In the data rows, 128 means zero.
The rows fall into hidden groups. Groups can overlap: rows of different groups may look alike.
The table:
[167 147 175 168 139 174 164 149 138 165 187 162 141 153 186 157 199 196
 148 164 188 169 140 159]
[153 164 180 172 170 157 195 179 152 154 152 172 173 189 155 183 152 152
 156 153 152 175 153 141]
[163 165 171 173 172 154 172 162 153 157 177 165 180 148 177 159 161 155
 177 159 158 160 157 153]
[153 156 168 166 174 158 161 172 162 156 158 159 176 190 154 161 160 149
 167 157 157 158 175 184]
[171 153 170 155 142 169 191 156 160 162 152 157 142 156 174 167 168 218
 154 163 182 160 156 155]
[173 166 161 150 155 186 163 149 139 175 174 164 148 168 185 150 188 191
 146 161 180 163 153 145]
[160 159 168 181 161 153 163 169 180 159 161 167 168 154 161 168 155 150
 168 165 151 165 185 161]
[147 255 131 131 218 196 155 148 203 149 138 137 174 141 133 144 160 143
 195 168 133 136 208 148]
[177 152 176 164 141 162 148 154 138 165 170 159 141 153 218 140 184 220
 165 161 178 167 143 157]
[168 149 169 162 140 167 164 154 156 156 168 169 140 163 201 149 164 225
 161 162 185 169 144 148]
[145 165 182 176 168 158 199 180 162 142 144 212 175 185 151 155 135 149
 145 143 174 185 157 144]
[170 149 169 164 143 161 165 153 149 164 165 158 143 166 192 155 156 199
 145 157 207 172 164 164]
[171 150 162 159 145 174 174 173 149 168 174 160 142 156 185 158 150 200
 145 165 201 170 149 154]
[148 160 175 170 166 151 165 169 199 155 153 170 168 156 146 151 164 152
 159 151 169 188 179 168]
[169 145 172 164 139 162 160 159 145 160 172 159 140 191 190 150 180 212
 155 158 171 166 143 168]
[161 220 141 135 157 242 156 148 140 168 157 143 168 149 137 156 175 155
 143 184 149 144 177 228]
[173 154 148 164 164 149 140 157 196 172 175 150 175 150 148 207 157 152
 186 170 159 150 192 143]
[157 172 168 166 169 152 176 155 165 164 147 174 175 165 165 169 162 150
 194 152 148 155 167 165]
[159 223 141 133 166 255 153 150 153 168 173 146 175 144 138 143 181 154
 143 171 140 145 152 226]
[184 159 150 171 163 151 142 149 189 190 181 149 168 155 148 162 158 155
 172 187 155 147 183 166]
[174 153 179 165 147 180 162 158 163 161 174 157 143 152 185 153 173 208
 150 158 179 172 140 146]
[170 147 167 159 143 170 169 150 151 156 167 164 142 201 172 155 153 206
 154 164 205 167 142 160]
[166 155 156 177 167 151 161 153 208 179 158 155 175 163 148 184 155 157
 170 172 148 154 155 165]
[174 146 187 178 143 167 166 153 149 166 177 165 145 144 189 147 170 210
 140 173 179 171 137 155]
[196 155 148 160 161 145 142 141 166 194 185 141 168 141 150 176 167 152
 207 187 143 142 187 178]
[170 159 156 150 151 191 158 162 146 168 165 166 149 152 190 162 155 194
 171 170 187 156 144 159]
[135 157 181 165 164 152 188 204 164 136 137 215 162 238 161 139 134 148
 144 135 183 204 144 142]
[139 167 188 167 166 156 200 214 153 140 142 188 165 185 160 141 143 152
 146 138 178 192 167 144]
[134 156 193 166 163 149 184 223 145 133 135 220 166 174 162 153 149 147
 142 133 180 223 161 141]
[172 155 153 164 165 143 147 156 155 173 167 148 175 141 156 192 208 149
 181 175 154 150 182 172]
[147 158 183 176 167 154 172 197 168 146 145 175 166 168 177 166 138 151
 168 147 170 185 160 150]
[167 210 147 140 156 242 156 152 153 174 179 151 164 143 153 149 172 169
 155 179 162 149 161 147]
[135 163 201 165 161 154 217 219 165 135 134 228 170 173 150 145 140 148
 149 134 160 191 157 139]
[196 150 146 161 155 150 138 143 186 196 191 140 168 145 158 192 176 146
 158 197 141 140 169 192]
[162 161 158 168 169 151 155 164 171 164 167 167 174 168 156 180 173 154
 184 166 156 159 154 150]
[169 186 155 144 154 206 151 155 151 171 172 156 152 151 155 145 161 189
 150 169 176 156 170 189]
[152 160 167 174 173 158 159 174 164 155 151 165 169 158 159 180 151 150
 175 150 171 160 201 155]
[142 161 175 173 162 157 173 194 161 143 141 184 170 205 151 151 156 152
 150 146 177 201 152 154]
[150 157 163 170 179 156 169 190 160 151 151 179 174 191 162 162 152 157
 144 156 165 176 170 148]
[168 160 153 172 174 161 148 164 176 168 171 152 161 147 165 198 161 153
 162 163 145 154 172 185]
[176 157 164 167 171 158 163 158 162 167 161 155 170 150 163 181 154 152
 172 164 150 158 175 185]
[172 155 161 171 164 153 155 157 151 178 168 155 177 154 170 194 156 151
 185 176 153 151 165 157]
[171 160 156 163 181 156 150 160 158 166 172 157 174 175 156 211 162 155
 163 164 150 155 150 168]
[145 160 175 172 172 152 170 181 176 143 149 183 169 178 155 150 149 147
 161 144 157 183 180 182]
[173 160 169 164 145 166 172 154 153 161 170 177 143 155 196 150 158 211
 141 169 164 166 154 160]
[156 153 168 165 170 154 165 162 157 156 153 167 168 212 171 145 156 149
 182 152 167 159 171 175]
[147 157 169 166 180 148 166 181 167 149 139 181 164 159 159 167 143 156
 180 148 184 171 178 173]
[132 155 200 159 153 149 233 221 167 132 133 209 157 176 155 141 138 144
 139 135 186 233 144 140]
[168 153 181 170 145 169 157 154 153 164 169 168 139 168 193 152 167 219
 141 170 164 156 160 151]
[167 154 151 168 166 150 148 151 152 172 163 154 168 191 153 168 190 152
 174 179 159 162 179 160]
[167 153 157 170 176 155 156 153 173 166 168 157 169 155 166 147 167 157
 175 165 154 158 159 210]
[170 156 149 164 176 149 149 144 155 168 171 146 162 167 157 176 190 148
 213 173 149 147 205 149]
[167 186 149 144 154 195 156 152 172 169 167 161 151 151 172 148 190 175
 165 179 163 151 162 153]
[156 155 160 163 167 148 164 155 213 170 165 161 173 156 149 162 199 148
 161 151 147 162 168 176]
[184 155 155 162 168 153 163 149 167 172 174 155 171 155 163 192 164 154
 184 174 153 154 163 148]
[176 157 151 172 172 147 157 151 197 183 177 152 161 159 155 193 152 150
 167 174 151 155 164 161]
[170 148 170 168 141 162 155 157 149 166 175 156 141 162 221 143 166 196
 144 163 205 167 149 158]
[186 156 148 160 168 146 139 152 166 183 186 143 169 155 154 208 158 151
 163 185 149 147 154 207]
[181 154 145 163 168 149 151 151 146 184 191 144 165 153 148 167 234 149
 179 191 144 143 163 169]
[150 255 134 132 213 225 159 165 167 156 151 145 189 141 133 136 148 150
 154 171 144 141 160 187]
[161 154 157 166 165 152 149 160 168 170 170 156 171 174 162 208 159 152
 180 158 153 163 159 166]
[176 156 150 169 165 149 144 146 175 188 195 145 164 147 159 182 165 147
 201 176 145 147 156 185]
[191 152 147 166 169 148 146 143 164 201 184 144 168 154 146 206 167 150
 179 186 144 143 166 169]
Rows drawn again from the table, each followed by its group:
[139 167 188 167 166 156 200 214 153 140 142 188 165 185 160 141 143 152
 146 138 178 192 167 144] w
[184 159 150 171 163 151 142 149 189 190 181 149 168 155 148 162 158 155
 172 187 155 147 183 166] w
[169 186 155 144 154 206 151 155 151 171 172 156 152 151 155 145 161 189
 150 169 176 156 170 189] l
[159 223 141 133 166 255 153 150 153 168 173 146 175 144 138 143 181 154
 143 171 140 145 152 226] l
[196 155 148 160 161 145 142 141 166 194 185 141 168 141 150 176 167 152
 207 187 143 142 187 178] w
[177 152 176 164 141 162 148 154 138 165 170 159 141 153 218 140 184 220
 165 161 178 167 143 157] l
[173 166 161 150 155 186 163 149 139 175 174 164 148 168 185 150 188 191
 146 161 180 163 153 145] l
[167 147 175 168 139 174 164 149 138 165 187 162 141 153 186 157 199 196
 148 164 188 169 140 159] l
[168 160 153 172 174 161 148 164 176 168 171 152 161 147 165 198 161 153
 162 163 145 154 172 185] w
[191 152 147 166 169 148 146 143 164 201 184 144 168 154 146 206 167 150
 179 186 144 143 166 169] w
[181 154 145 163 168 149 151 151 146 184 191 144 165 153 148 167 234 149
 179 191 144 143 163 169] w
[176 157 164 167 171 158 163 158 162 167 161 155 170 150 163 181 154 152
 172 164 150 158 175 185] w
[186 156 148 160 168 146 139 152 166 183 186 143 169 155 154 208 158 151
 163 185 149 147 154 207] w
[167 153 157 170 176 155 156 153 173 166 168 157 169 155 166 147 167 157
 175 165 154 158 159 210] w
[174 146 187 178 143 167 166 153 149 166 177 165 145 144 189 147 170 210
 140 173 179 171 137 155] l
[170 147 167 159 143 170 169 150 151 156 167 164 142 201 172 155 153 206
 154 164 205 167 142 160] l
[176 157 151 172 172 147 157 151 197 183 177 152 161 159 155 193 152 150
 167 174 151 155 164 161] w
[171 153 170 155 142 169 191 156 160 162 152 157 142 156 174 167 168 218
 154 163 182 160 156 155] l
[170 149 169 164 143 161 165 153 149 164 165 158 143 166 192 155 156 199
 145 157 207 172 164 164] l
[156 155 160 163 167 148 164 155 213 170 165 161 173 156 149 162 199 148
 161 151 147 162 168 176] w
[134 156 193 166 163 149 184 223 145 133 135 220 166 174 162 153 149 147
 142 133 180 223 161 141] w
[172 155 153 164 165 143 147 156 155 173 167 148 175 141 156 192 208 149
 181 175 154 150 182 172] w
[161 154 157 166 165 152 149 160 168 170 170 156 171 174 162 208 159 152
 180 158 153 163 159 166] w
[170 148 170 168 141 162 155 157 149 166 175 156 141 162 221 143 166 196
 144 163 205 167 149 158] l
[170 156 149 164 176 149 149 144 155 168 171 146 162 167 157 176 190 148
 213 173 149 147 205 149] w
[150 157 163 170 179 156 169 190 160 151 151 179 174 191 162 162 152 157
 144 156 165 176 170 148] w
[132 155 200 159 153 149 233 221 167 132 133 209 157 176 155 141 138 144
 139 135 186 233 144 140] w
[173 160 169 164 145 166 172 154 153 161 170 177 143 155 196 150 158 211
 141 169 164 166 154 160] l
[167 210 147 140 156 242 156 152 153 174 179 151 164 143 153 149 172 169
 155 179 162 149 161 147] l
[147 157 169 166 180 148 166 181 167 149 139 181 164 159 159 167 143 156
 180 148 184 171 178 173] w
[169 145 172 164 139 162 160 159 145 160 172 159 140 191 190 150 180 212
 155 158 171 166 143 168] l
[160 159 168 181 161 153 163 169 180 159 161 167 168 154 161 168 155 150
 168 165 151 165 185 161] w
[168 153 181 170 145 169 157 154 153 164 169 168 139 168 193 152 167 219
 141 170 164 156 160 151] l
[171 160 156 163 181 156 150 160 158 166 172 157 174 175 156 211 162 155
 163 164 150 155 150 168] w
[148 160 175 170 166 151 165 169 199 155 153 170 168 156 146 151 164 152
 159 151 169 188 179 168] w
[162 161 158 168 169 151 155 164 171 164 167 167 174 168 156 180 173 154
 184 166 156 159 154 150] w
[145 165 182 176 168 158 199 180 162 142 144 212 175 185 151 155 135 149
 145 143 174 185 157 144] w
[135 157 181 165 164 152 188 204 164 136 137 215 162 238 161 139 134 148
 144 135 183 204 144 142] w
[157 172 168 166 169 152 176 155 165 164 147 174 175 165 165 169 162 150
 194 152 148 155 167 165] w
[145 160 175 172 172 152 170 181 176 143 149 183 169 178 155 150 149 147
 161 144 157 183 180 182] w
[173 154 148 164 164 149 140 157 196 172 175 150 175 150 148 207 157 152
 186 170 159 150 192 143] w
[167 154 151 168 166 150 148 151 152 172 163 154 168 191 153 168 190 152
 174 179 159 162 179 160] w
[153 164 180 172 170 157 195 179 152 154 152 172 173 189 155 183 152 152
 156 153 152 175 153 141] w
[147 158 183 176 167 154 172 197 168 146 145 175 166 168 177 166 138 151
 168 147 170 185 160 150] w
